In the rows, zero is written as 128.
Each named turn below is shown by a few rows before and after it. Which turns, in which order, take the first row of each later pair to the second? The first pair is answered.
turn U:
[ 62 129 200 130  96 140  83  96 134 140 106  72 110 142 139 132] => [101 110 207 159  96 151 103  58 142 141 120  89 144 106 127 124]
[120 176 144 114 165 158 141 123 128  84 135 120 121 127 108 136] => [125 172 147 118 165 158 144 116 128  85 138 121 128 121 105 136]
[124 126 153 115  74 145 131  85 137 130 143 130 167 172 198 119] => [145 118 147 126  78 146 140  84 144 128 147 136 181 161 192 113]
turn C:
[163 106 112 136 144 127 146 158 142 116 130 138 142  92 109 105] => [162 109 114 136 143 119 144 148 138 119 128 130 130  81 103 105]
[ 65 120 155 132 116 132 130 165 158 108 123 100 107 124 175 118] => [ 76 129 118 118 127 131 134 194 156 112 123 125 120 152 174 117]
[102 160 140 137 154 137 143  75 107 131 162 143 141 126 143 147] => [104 161 129 132 158 141 147  89 109 130 162 153 153 140 147 149]
turn M:
[122 126 139 136 114 110 112 112 115 140 123 102 112 112 123 117] => [139 130 112 134 131 106 124 141 112 133 123 111 113 109 108 111]
[107 130 153 139 111 156 151 117 145 112 128 164 159 147 127 144] => [124 116 148 153 115 148 162 119 149 107 131 160 161 122 122 138]
[ 98  97 160 117 122 143 125 104 155  89 147  95 142 130 175 128] => [142  87 110 127 149 130 152 152 162  77 150 112 148  97 145 109]
Now pairs of rows:
Between the rows of a pair lie two turns.
[125 157 147 130 102 136 119  91 140 128 133 137 147 157 158 151] => [158 140 126 148 111 132 138 101 149 125 141 153 168 139 149 140]
U U
[ 94 141 158 119 127 136 106 108 120 144 133 125 117 155 139 143] => [138 120 154 146 129 142 127  85 129 143 147 146 153 120 126 134]
U U
[157 114 150 172 112 106 132  97 123 139 121 120 147  87 116 107] => [159 115  99 159 128  91 137 167 130 137 112 130 134 108 119  96]
U U
[173 180  76  98 140  97 150 148  91 124 128 156  98  99  55 107] => [ 82 181 198  94  90 146 113  57 102 127 133 122 105 151 130 148]
M C
[125 163 142 102 164 148 118 142 105 115 101 176  96 164 111 109] => [131 127 195 146 135 143 118  75 115 118 106 145 101 110 129 106]
U M
[ 65 126 110 133 130 117 128 165 113 115 128 175 124 207 170 150] => [135  70  90 191 139  90 163 172 133 102 136 164 133 111 152 115]
M M
[139  99  85 111 123  84 137 169 131 113 108 103  99 114 152 117] => [ 99 122 120  92 107  93 118 140 119 116 103  90  82 140 164 134]
M C
[114 103 117 154 100 104 130 147 126 122  92  93 106 113 144 103] => [ 89 128 121 129 101 116 115 147 119 127  90 100 101 155 149 115]
M M
[167 126 111 169 130 127 136  79 134 141 131 151 166 107 114 109] => [171 132  89 163 136 102 130 101 125 142 119 137 136  93 100 100]
U C
[103 154  83  81 166  81 138  97  68 127 144 101  96 134  46 150] => [125 114 106 125 150  69 149  64  82 125 149  79 101  74  57 136]
M M
[152 117  97 130 145 105 117 166 140 140 124 128 117 101 121 106] => [101 137 130 108 126 112  91 146 133 149 116 109  97 141 147 126]
U M
[145 178 147 104 146 153 100  81 127 124 145 118 139 110  76 128] => [156 177 132 105 153 149 108  95 128 122 148 123 139 105  68 120]
M M
[134 131 147 135 118 134 128  68 122 137 111 111 111 103 114 121] => [152 109 140 152 126 152 150  88 146 128 124 137 152 109 129 116]
U C
[130 114 139 144  82 118 103  63 122 151 135 121 141 127 153 128] => [158 104 109 152  94 121 123  90 133 150 139 148 171 132 154 119]
U C
[132 127  98 127 108 110 146 143 140 127 102 136 141 140 152 120] => [119 121 118 132  97 108 137 127 141 129  98 117 131 134 163 124]
U M
[169 113 122 163 114  69 122 163 167 154 151 154 178 144 182 116] => [142 168 109 115 110  55  88 152 126 176 135 152 141 181 164 131]
C M
[126 115 134 127 109 112 117 142 132 130 127  96  95 116 144 127] => [126 110 133 130 119 118 125 151 136 121 129  97  93 110 141 126]
M C
[162 140 106 132 136 148 135 123 126 154 140 154 179 167 107  81] => [131 156 102 108 135 142 121 147 120 156 127 141 154 198 115  85]
U U
[111  99 137 145 103  97  95 141 141 123 128 111  75 150 184 102] => [118  99 122 145 115  89 100 160 139 119 128 112  66 134 172  97]
M U
[106 139 160 110 115 154 123 142 117 148 113 146 135 155 141 149] => [148  97 151 153 113 136 145 141 134 144 120 137 145  95 142 125]
M U
[ 74 138 113  79 132 126  87 190 116 100 112  93  77 171 143 130] => [ 94  92 156 133 112 107  94 135 128  96 118  51  70  81 150 112]
C M
[ 98 104 164 152 106 129  96 100 146 120 132 113 177 130 179 125] => [129 105  88 142 145 105 117 199 149 108 124 128 160 118 147 105]
M U
[134 167 113 118 104 156 114 119 114 133 164 140 194 187 172 140] => [175 119 101 163 102 134 135 125 134 129 169 128 204 128 178 115]
M U
[109 161 128 100 152 144 139 156 147 107 137 136 113 145 117 134] => [108 135 173 132 129 139 136 102 152 110 141 108 113 101 132 131]
U M
[128 139 133 130 134 125 126 107  94 146 121 130 149  97 137 129] => [134 129 134 137 137 126 134 115 103 143 123 134 155  93 140 125]
U C
[122 106 160 138 127 126 125 105 130 116 140 109 125 111 135 126] => [140 123 110 120 154 130 140 155 128 111 140 138 133 132 110 124]
U M
[112 160 126 104 140 122 126 134 117 124 122 137 126 133  93 139] => [118 138 151 127 132 119 131 112 125 119 126 118 123  93  93 132]
C M
[153 146  87 115 141 128 130 147 116 126 127 160 161 158 129 133] => [118 128 156 133 101 126 108  84 119 137 122 118 145 149 169 139]
U M
[ 92 161 131  83 153 142 132 135 120  95  92 123  78 160 100 147] => [129 104 175 149 128 137 148  66 141  98 106 104 108  81 118 130]
M U
[128 145 102 127 159 137 142 147 123 138 111 145 117 171  92 126] => [152  99 135 175 137 125 149 103 138 138 117 116 122 107 108 111]
M M
[155 133  92 161 107 112 124 125 112 191 134 164 171 174 131 114] => [133 125 120 165  89 108 111 104 114 196 130 141 159 172 154 118]
U M
[150 123 108 128 107 103 124 179 108 113 113 115 109  87 107 125] => [126 140 118 104 119 121 122 198 109 100 113 123 108 118 105 136]
C M
